In the rows, 128 means zero.
One turn or mirror swaps these rows in pairs. Which row does each one swap with?
The rows were stretched afterwards, more along some directions than others.
Bur: [129 116 120 159 104 128  94 146 133  97 127 141 153 125 112 137  95 127
 112 129]
Zem: [ 97 116 105 104 122 143 132 125 145 141 134 135 144 111  99 124 115 135
 147 144]
lizom: [140 145 141 132 138 108 137 121 102 137 125 121  98 154 161 132 144 141
 105 108]
nuv: [156 121 123  89 144 123 110 127 123 122 148 115 106 145 161 143  78 139
  94 118]
gisil: [105 159 170 155 154 126 113 124 105 140 125 116 122 162 110 140 143 135
 137 105]
futev: [103 118 104 105 128 166 119 119 148 139 132 118 153 122 109 131 111 127
 139 133]
bivi: [ 96  78 129 126 138 133 140 122 137 123 146 129 149 116  96 114 104 130
 151 121]
fod: [102 112 136 123 134 147 143 126 135 137 114 140 169 103  99 118 129 132
 155 124]
Fef: [144 149 126 126 141 129 151 136 116 145 141 146  90 134 156 124 128 140
 119 104]
kap: [128 117 107 123 142 121  99 122 135 103 115 115 121 136 134 115 114 137
 142 109]
neruz: [155 113 123  96 131 128 108 112 118 116 153  94 108 136 163 140  95 137
 108 117]
riv: [139 115 142 153 151 147 142 141 100 126 147 125 114 129 107 126 113 149
 144 110]
kan: [106 116 139 130 119 120 146 144 171 148 100 161 141 103 122 117 123 127
 135 109]
zerul: [153 137 138 149 132 158 153 138 113 151 133 139 118 145 128 127 131 132
 117 128]
nizi: [139 118 123 101 143 136 108 112 111 113 156  89 107 153 154 140  88 122
 112 109]
pabi: [130 119 115 148 104 130  88 152 128  92 131 140 139 118 114 142  89 135
 122 123]
gogo: [113 112 134  98 127 125 162 126 135 156 119 157 158 102  99 128 120 129
 152 142]
peze: [109 132 180 159 162 118 128 105 110 149 131 124 118 156 105 135 125 155
 149 102]
Mosol: [141 114 123 169 121 154 149 126 114 152 150 112 122 115 115 118 147 134
 126 124]
Nop: [122 134  94 121 140 110 107 126 130 110 122 103 118 134 140 120 122 120
 129 120]
sem: [155  95 128  96 136 123 105 111 119 120 155 105 110 136 159 146  83 134
 101 120]
pozu: [112 138 140 135 112 118 127 143 146 107  79 144 141 109 122 114 125  98
 140 108]
Geso: [144 118 107  98 143 139  95 112  99 112 174  89 117 148 150 149  89 138
 109 128]
did: [138 110 120 181 138 153 148 148 111 126 144 137 129 141 111 130 102 116
 116 128]
gafa: [104  94 130 119  96 149 142 131 140 140 126 136 161  90 102 109 139 112
 156 134]
zesol: [100  89 125  91 132 115 142 121 128 172 133 148 146  99 123 108 144 113
 141 133]
Danup: [141 140 115 167 135 168 123 133 120 139 146 126 117 132 112 131 136 156
 131 119]
Vatod: [125 105 113 162 111 137  82 143 137 105 133 121 151 120 104 145  90 134
 117 128]
Sarol: [143 139 105 173 134 163 125 137 114 150 143 126 120 139 111 143 121 154
 113 133]
dadir: [107 114 108 123 103 148 150 130 159 132 123 138 144 105 113 108 118 113
 148 130]
lok: [119 129 103 148 104 134  85 142 137  87 139 126 139 138 116 140  92 139
 120 119]
vopar: [104 108 111 113 116 152 140 129 131 132 134 126 177 108 104 108 139 110
 144 145]
sukug: [ 95 162 155 154 148 127 111 120 109 147 144 106 125 158  99 141 143 137
 144 120]
donof: [120 128 116 164 116 125 102 156 123 101 123 134 151 135 108 142  92 132
 118 128]
fedes: [111 136 121 133 101 111 123 139 147 108  92 139 144  98 125 114 137 101
 138 120]
teno: [ 95 123 120 105 129 160 146 132 123 120 150 108 137 126 116 127 109 123
 163 115]
gug: [145 142 147 131 134 112 129 120 103 129 120 125 100 152 165 131 147 124
  99 110]
zulav: [108 145 166 146 154 128 110 113 109 143 135 110 126 163 111 140 134 125
 153 104]
Pufe: [104 103 119 119 136 147 137 108 155 152 138 122 155 115 108 125 123 141
 142 134]
Vidiz: [160 104 118 142 120 147 152 132 100 144 145 134 120 112 131 113 133 114
 121 139]
kosil: [134 120 127 146 122 132 136 148 115 165 124 145 106  88 118 113 152 131
 146 111]
gad: [113 142 136 133 103 110 129 142 143 107  82 142 136 100 129 117 133 105
 140 112]
zom: [161 117 138 110 146 129 113 116 120 122 144 103 116 152 151 148  81 134
 101 121]
nes: [147 145 151 129 135 117 127 118 102 140 127 116 102 148 160 134 156 131
 104 111]
Gaf: [135 136  88 115 143 125  91 129 130 111 129  95 119 143 140 122 124 112
 121 132]
libu: [123 129  95 126 140 114 101 118 123 116 140  98 116 146 139 125 122 123
 143 116]
Budug: [134 106 119 167 134 144 138 116 120 148 145 120 112 121 123 125 142 161
 124 107]
pulib: [149 113 122 149 112 160 119 130 135 139 130 136  99 121 115 128 141 139
 127 101]
Ribe: [123 122 115 150 109 121  96 154 148 106 127 145 136 125 115 139  83 143
 109 117]
sab: [156 129 130 153 139 164 123 139 119 148 128 136 107 134 110 135 122 139
 116 128]

Swapped with kosil: zesol
Swapped with Vidiz: gafa
Swapped with Ribe: nuv
Swapped with libu: zulav
Swapped with sem: pabi

